In the rows, 128 means zero.
The rows below come in pairs that one turn or mirror swaps. Which row does each named row swap with?
The rows were stretched afterwards, more along some directions than others.
q394: [106 156 135 157 122 150  82 118 116  92 143 123  89 112 127 119 101  90]
q863: [111 139 143 148 146 130  83 105 143 132 136 133 127 114 125 127  86 113]
q754: [105 167 151 160 130 167 124 119 104  95 150 113  97 148 128 124  85 115]
q283: [124 146 129 148 122 150 109 123 132 122 147 115 130 144 137 107 112  98]
q263: [103 145 134 156 139 134  93 111 113 145 154 110 111 149 127 113 102 127]
q674: [125 141 144 114 130 146 139 113 120  72 141 145 111  97 118 136 106 124]
q733: [103 166 145 177 116 153  86 130 114 116 145 127 127 139 119 112  93 116]
q375: [103 173 155 138 161 124  89 111 124  97 123 137  92 120 113 123  61 101]
q986: [105 145 147 108 135 133 112 123 124 105  90 121 107 110 109 125  95 104]
q766: [ 93 179 146 159 136 137  69 116 107 129 120 104  92 128 107 122 105 119]
q891: [122 161 143 137 131 143 103 120 122 107 108 138 105  98 113 149 108 117]
q416: [101 164 150 168 121 145  96 133 114 120 138 131 123 137 115 114  85 112]
q456: [104 151 132 156 142 141  89 111 113 146 150 102 104 149 129 118 102 123]
q171: [103 135 139 129 130 136  77  95 123 117 131 139 105  96 121 130  92  93]
q935: [ 95 180 161 143 159 136  96 113 120  76 134 133  82 114 107 124  46 105]
q345: [108 138 142 113 120 148 125 126 120  90 114 112 109 120 120 118  91 100]
q576: [ 97 150 149 145 139 129  68 106 108 112 114  96 101 104 125 142  72  98]
q134: [121 152 149 133 144 108  99 108 104 115 135 123  97 142 119 150  99 118]
q665: [105 165 152 153 162 129 103 118 128 132 123 134 112 130 121 122  86 120]
q109: [111 128 138 140 117 146 122 127 113 115 152 134 133 137 117 121 117 148]
q741: [109 160 144 156 166 130  98 109 123 130 128 129 106 122 127 123  90 123]
q844: [ 87 158 142 169 127 165  84 112 111  98 149 140 111 124 119 108  77 108]
q700: [104 139 132 146 125 137 101 119 108 141 151 124 121 147 119 120 120 141]
q499: [115 163 142 137 132 147  96 110 113  93 115 133 101  96 110 148 105 123]
q75: [107 172 154 133 161 121  94 112 130  91 124 132  89 107 112 125  61  96]
q498: [ 94 182 143 165 138 144  69 114 119 137 127 100  86 137 113 113 103 110]
q6: [111 152 150 150 164 121 105 122 133 137 123 132 116 129 119 129  92 122]
q980: [118 172 147 167 127 161 121 123 105  92 152 123  96 143 127 134  93 116]
q227: [113 169 145 148 130 159 104 119 115  94 120 134 105 102 115 140  96 129]
q108: [ 88 151 144 157 132 167 105 105 106  88 159 146  94 122 113 113  96 119]
q70: [133 133 121 148 112 151 114 122 119 119 148 113 136 143 137 116 136 116]
q607: [ 92 176 156 139 164 135  98 112 127  87 127 136  79 111 111 118  44  93]
q967: [ 85 189 152 153 143 162  90 115 122 101 128 114  70 115 106 107  76 102]
q518: [121 142 143 125 138 109 109 111 108 126 133 126  98 141 117 141 122 115]
q772: [116 142 141 136 111 143  79 111 126 119 141 130 118 118 131 125 102 102]
q964: [127 142 140 126 140 145 130 105 113  73 142 133 108  94 122 136 102 126]
q29: [116 151 141 144 107 153  73 109 121 113 147 128 116 123 132 123 108 106]
q520: [124 125 131 144 114 152 126 127 132  95 148 158 141 111 117 124 118 130]
q778: [104 152 146 119 126 154 114 124 127  89 118 114  97 112 126 111  77  83]
q619: [132 132 141 120 128 146 145 121 124  76 143 145 116  98 115 140 115 127]
q175: [130 144 135 151 129 137 103 123 145 141 136 120 134 135 133 114 120 101]
q826: [130 134 121 140 121 139 121 127 115 117 145 116 127 144 126 117 132 117]
q812: [112 173 147 145 130 161 108 113 111  85 127 136  94  96 111 142  91 123]
q572: [103 123 148 114 148 124 109  99 126 120 112 136 107 100 119 135  86  90]

q863 pairs with q520
q576 pairs with q394
q227 pairs with q75
q29 pairs with q416

